One turn sends every row of this set to another row. A few are shown first. Where does it send the rows asked after them?
z_180: [ 30.7   4.7   9.6   6.7  -4.6  -4.5  -3.0  -2.0   1.2   9.3  -8.5   4.0
  20.0  -9.6   9.2 -14.8  28.8  -2.6  -7.6   4.4   7.0 -21.0  27.6  -3.6
   4.8  -9.6  -9.9  23.5   7.4   6.8 -20.0  -9.0   2.4   5.8  -5.1   3.9
 -26.5   1.6 -11.8  -6.9  -4.4  -0.6   3.6 -11.7   4.3  -2.1  -6.6]
z_608: [ 12.4  13.5  -4.2  11.1  11.3  -9.2   7.6 -16.8   5.7   2.2 -10.7   6.2
  -2.6  -5.7  -0.8 -11.7  13.6   6.3 -20.6   0.3  -3.9  15.7  -2.6  28.2
   7.5   1.5  -4.7   4.6  -7.0  22.0  -1.5  -8.8   0.8 -18.5  -9.3  14.8
  -6.6 -13.1  -1.3  -6.8 -11.5   9.6   1.6   0.0   9.1  -4.7 -18.0]
z_706: [-16.2  12.3  -0.9  -7.5  -3.9  -4.7  -7.2  -4.3   0.9   0.8 -34.3  13.7
   8.5 -28.0  20.4   1.3  30.1   2.9   0.1  -9.3  -2.0   1.6   4.1   7.0
  -3.4 -16.5   0.2  33.7 -10.3   1.7 -22.3 -28.4 -14.1  -7.6 -34.2  22.4
 -12.8  29.9   8.4  -1.9  -8.8  -1.3   4.4   5.8  -6.4  -8.5  12.8]
z_901: [ 13.6   8.1  21.4  17.2  -1.9   8.7 -17.0 -15.6 -11.1 -10.2 -39.2  -8.1
  -0.8 -12.1   5.8 -12.1  20.2   9.4  -5.8   7.8  -4.0  -6.8   4.2  19.5
  14.2  11.9 -15.7  34.3   4.7   3.9 -20.4  -9.8  -8.9  -3.7 -21.2   8.1
 -20.8  -3.1  13.1 -14.0  -4.7   1.2  21.5   1.6  16.2  -7.4  -5.2]
z_10: [ 10.4  12.6  18.8  19.4  -0.8   6.7 -16.4  -5.2 -14.0  -4.6 -34.7 -13.1
  -5.4  -7.4  12.4   0.5   9.9  -4.1  -7.0  -6.2  -7.6  -4.3   8.6  11.9
  12.7   1.7 -11.1  29.8   1.2  17.4 -24.6  -2.5  -6.6 -13.2  -9.3  -1.9
 -24.0  -5.6  16.6 -11.1   3.8   6.8  12.6   2.6  19.9   2.6  -5.5]
z_599: [ -8.6  11.1  -2.2  -8.0 -10.8  -8.2   1.7   2.7  -0.8   2.8 -34.4   3.3
  10.5 -28.3  26.6  13.2  27.0  -3.5   1.1  -9.1 -13.7  -9.4   5.2   6.0
   3.7 -22.6  -1.7  36.9 -19.2  16.1 -19.4 -16.5 -11.8  -6.4 -25.3  14.9
  -5.3  18.1  13.7  13.0   6.4   1.6   2.4  -0.3 -11.6 -11.7  13.7]
z_581: [-14.3  17.2  -8.4  -4.8 -12.5  -4.0  10.7  -4.0  10.0  11.6 -20.6  18.9
  14.8 -12.0  24.0   2.0  28.1  -6.7   8.1   3.0  -2.1  -6.4   5.3   9.4
  -7.5 -10.6   5.6  18.1 -19.9  -6.9   3.0 -19.4  -9.8  -2.8 -26.4  13.9
 -15.5  30.8  -5.4   0.3  -9.8  -6.9  -0.2   0.6  -1.8 -21.0   1.7]
z_814: [ -7.5  15.7 -22.9  -9.7  -7.6 -23.8   5.4  -3.9   8.3 -10.0 -14.4  16.4
  22.7 -27.3  27.3   0.7  24.8  -2.3 -12.4   8.2  -0.2 -10.1  12.7  15.7
  -1.7  -1.9   5.8  10.1 -15.9   6.6 -11.2 -13.3   1.0  -7.1 -24.2  24.0
  -5.0  14.2   7.8   6.4  -9.1   7.1   9.9   5.2  -0.7 -22.4  -9.2]
z_816: [-20.1  19.6 -20.2   1.9  -6.8 -14.4   1.2 -12.5   3.6   1.5 -15.2  15.0
  10.8 -26.6  16.8   7.5  11.8 -14.7   2.0  -3.6   8.5  -1.2  14.3   1.7
  -7.7 -10.0  15.4  13.6 -13.1  -0.3  -0.4 -13.9  -4.8 -19.5 -27.3  13.3
 -20.5  35.0   6.2  -0.1  -6.7   9.6   1.6   4.2  10.4  -6.6  -5.8]
z_402: [-10.1   3.3 -12.9  -6.8  -2.6 -26.4  -8.4  -7.7  -3.8  -3.4 -24.6   5.4
  11.8 -35.8  29.7   2.3  19.3   2.7 -13.8 -10.5  -4.4   2.6   3.8   7.8
   5.5 -15.4  -1.6  26.7 -16.4  10.2 -26.3 -11.5  -9.2  -3.9 -33.7  22.9
  -7.9  19.3  10.7  11.3   8.0   4.1   4.2   0.2  -7.3  -9.5   5.4]
z_811: [  6.9   2.1  19.0  10.3  -4.1   0.0 -11.5 -15.5 -17.5  -6.4 -33.7  -3.9
  -8.3 -12.6  14.4 -18.7  11.5   5.1 -15.1   1.5 -12.0   7.2   4.7  21.0
  16.8   5.9 -12.6  20.3  -4.0   0.3 -23.8  -1.7 -10.3  -7.5 -24.5   0.0
 -22.4 -11.0  11.8  -5.2   8.8  10.5  15.7   2.9  17.8   1.3 -15.5]
z_748: [ 17.9  15.2   7.5  11.1 -19.0 -24.6   3.5  -8.9  -6.8 -13.0  -2.9  -0.8
  13.9 -20.1   4.8 -12.7  18.1   2.2 -12.7  11.3  10.1 -17.9  25.1  -3.0
   4.7 -16.6  -4.1  21.8  -2.7  19.6  -7.2   5.3   6.2  -4.7  -3.4 -10.6
 -29.7   5.0   4.1  -3.4   0.0  11.3  11.5   0.8   3.9   4.3  -6.1]
z_895: [ 15.0  14.0   3.7  13.6   9.1   1.1   5.4 -18.1  11.4  14.0 -13.6   4.9
  -1.4  -0.5  -5.8 -10.7  20.4   6.8 -13.2   4.8  -2.7  15.2  -6.4  25.8
   6.4  -1.1  -6.9  15.5  -6.8  18.6   7.2 -14.8  -3.5  -8.9  -9.5  14.4
 -13.1  -5.9 -12.9  -9.5 -17.4  -4.6   2.1  -3.0   5.0 -10.6  -7.9]
z_723: [ -2.2  14.6 -21.5   5.3  -2.6 -15.3  -1.2 -16.1   9.4   1.6 -16.7   2.0
  20.2 -31.5  20.6  14.2  14.7 -16.0  10.8   2.4   3.4 -18.7  10.9   5.8
   0.6  -2.9   4.2  21.1 -13.6  -0.8  -2.1 -11.5  -4.1  -3.7 -20.8  23.9
  -2.8  26.7   9.5   8.4  -1.6   5.3   6.1 -14.8   7.1 -23.8  -7.1]
z_627: [ 20.4   6.4   7.2  12.1 -16.0 -23.7  10.3 -18.9  -2.3  -3.0  -2.3   6.2
  11.3  -7.4  13.4 -21.8  17.4   7.9  -2.0   1.2   9.5 -14.7  15.7   9.8
   3.9  -2.3  -5.9  12.5  -2.6  -5.2 -11.7   2.8  -5.5   1.7 -14.7  -8.7
 -19.4   9.0  -5.6 -10.0  12.4   3.9  -3.6 -17.4  12.3  -4.9 -19.6]
z_528: [ 12.2  19.4  -1.2  13.0   3.9   2.1  10.2 -18.7   2.5   9.0 -15.7   3.3
 -10.9 -13.1 -10.1  -1.4   7.2  -4.7 -12.9  -1.5  -4.7  13.5   2.0  18.3
   4.5  -6.5   1.2  12.9  -6.4  24.8   8.7 -10.9  -0.4 -26.5  -7.9   6.9
 -15.1  -8.4   1.0  -6.9 -10.0  11.1   1.0   2.9  14.1   6.3 -13.8]
z_630: [  5.0   8.2  25.1  19.9   0.6  -7.5 -21.9  -5.7  -8.9  -5.2 -26.2 -12.9
   2.1   0.5  15.1 -16.1  14.7   2.9 -11.9  -2.2   0.7  11.4  -0.9  13.0
  12.4   1.4 -16.5  23.7  -0.4  12.0 -23.6  -5.7 -10.6  -1.0 -16.1  -3.8
 -30.7   3.1   7.8 -11.0  -0.4   0.4  15.9   2.7   9.9  -5.7   0.3]
z_644: [-12.6  11.3  -8.6   0.9 -10.6 -20.2  -1.9 -20.4  -2.6 -13.4 -29.8   2.4
   8.0 -38.1  21.8   7.1  22.5   7.6   8.0  -4.3  -1.6  -8.6  -2.5  12.8
   4.3  -8.2  -3.4  34.3 -15.2   2.1 -13.0 -12.8 -13.4  -5.7 -35.4  21.3
  -0.6  29.0  16.9   3.6   4.6   3.5   6.8  -5.0  -1.4 -16.8   7.7]
z_665: [  5.6   7.8  27.4  21.1  -9.2  -3.8  -6.7 -11.7 -16.7  -6.0 -31.3 -16.1
  -5.3 -10.5  11.6 -14.3  15.3   0.2   0.6   6.3 -13.0   4.0  -3.2  15.7
  18.9  -1.5 -20.7  29.1  -8.8   8.5  -9.6   2.9 -11.0   0.1 -12.7  -7.9
 -23.9  -3.1  12.9  -0.2   8.7   4.5  21.8  -0.8   6.3  -2.8   0.2]
z_882: [-15.6   9.6 -11.2  -1.7  -3.1  -6.5  -1.9 -14.5  -6.4   0.1 -32.1  10.4
  -0.4 -31.3  23.9   8.5  16.0  -4.3   7.3 -21.9  -5.3  -2.2   6.4   3.9
  -1.9 -12.9   3.1  29.9 -12.8  -4.4 -22.5 -16.9 -15.5 -16.9 -36.0  19.5
  -4.3  28.2  15.5   2.5   7.5   7.9  -3.7  -2.8   5.9  -0.7   1.7]
z_700: [ 16.6  14.0   0.7  13.8   6.6   2.6  11.1 -18.1  -2.1   9.8 -16.1  -2.5
 -10.0 -16.4 -10.7   0.6  16.7  -3.9  -6.2   7.9 -10.6   3.0  -0.9  16.4
  10.1  -7.8 -11.3  19.4 -12.5  26.5  17.0  -5.6   0.7 -14.4  -1.9  12.1
 -11.9 -13.2  -3.7   5.3 -11.6   8.1  10.0  -1.2   5.8   1.7  -5.8]
z_751: [ -8.7   9.3 -19.0 -14.1  -6.2  -4.7   8.3   0.2  -2.9   8.8 -21.8  15.9
  11.0 -30.0  23.5   4.6  25.6 -17.6  -1.8   5.1 -11.8 -11.1  18.7   0.8
  -1.0 -16.6  -1.5  18.6 -22.6   2.9   1.0 -10.6  -1.7  -4.6 -20.5  20.2
 -15.3  13.3  -2.5  20.6  -4.9   4.5  11.9   7.2  -5.5  -7.8  -1.2]
z_865: [ 18.1   5.1   8.0  10.4 -10.6  -3.7   4.6 -26.3 -13.4  -3.5 -11.1   8.9
   1.5 -27.4  -3.6 -19.6  25.4   0.4   3.5   7.5  10.6 -21.9  23.9  -4.3
   0.1  -7.7  -8.3  21.9   2.8 -11.3   0.6  -3.1  -0.9  -3.9 -17.7   0.9
 -29.7  11.3  -6.9  -9.0  -2.8   7.9  13.3  -5.4  11.4   9.4 -11.6]
z_619: [ 20.6  13.2   1.9  20.4  12.1   1.8   4.7 -26.4   6.6   8.3 -13.6  -4.6
  -1.8 -15.3 -14.0  -5.1  18.0   0.5  -1.3   6.0   0.2   6.4  -4.8  20.5
  11.0   0.8 -10.0  20.7  -3.1  17.0  14.8 -14.3  -2.3 -10.7  -7.0  19.4
  -7.1  -2.7  -2.8  -5.2 -13.9   4.9  10.4 -13.6   8.8  -8.0  -8.2]
z_133: [ 17.0  18.6  12.4   1.5 -20.7  -0.2  14.8  -4.8  -4.4  -6.6 -16.5  17.2
   7.1  -7.9   9.1 -17.4  27.5   6.8  -5.4   1.7   2.6 -24.5  28.4   9.7
  -3.1  -6.2   1.1  17.1   3.8   1.6 -17.4 -11.4   1.5 -14.2  -9.8  -7.3
 -23.8   1.8   1.6 -20.4  -4.2   7.1  -0.8   5.2  11.0   5.2 -16.7]

z_619 turns into z_700
z_630 turns into z_901
Now find these:
z_865 turns into z_748
z_402 turns into z_706
z_814 turns into z_581

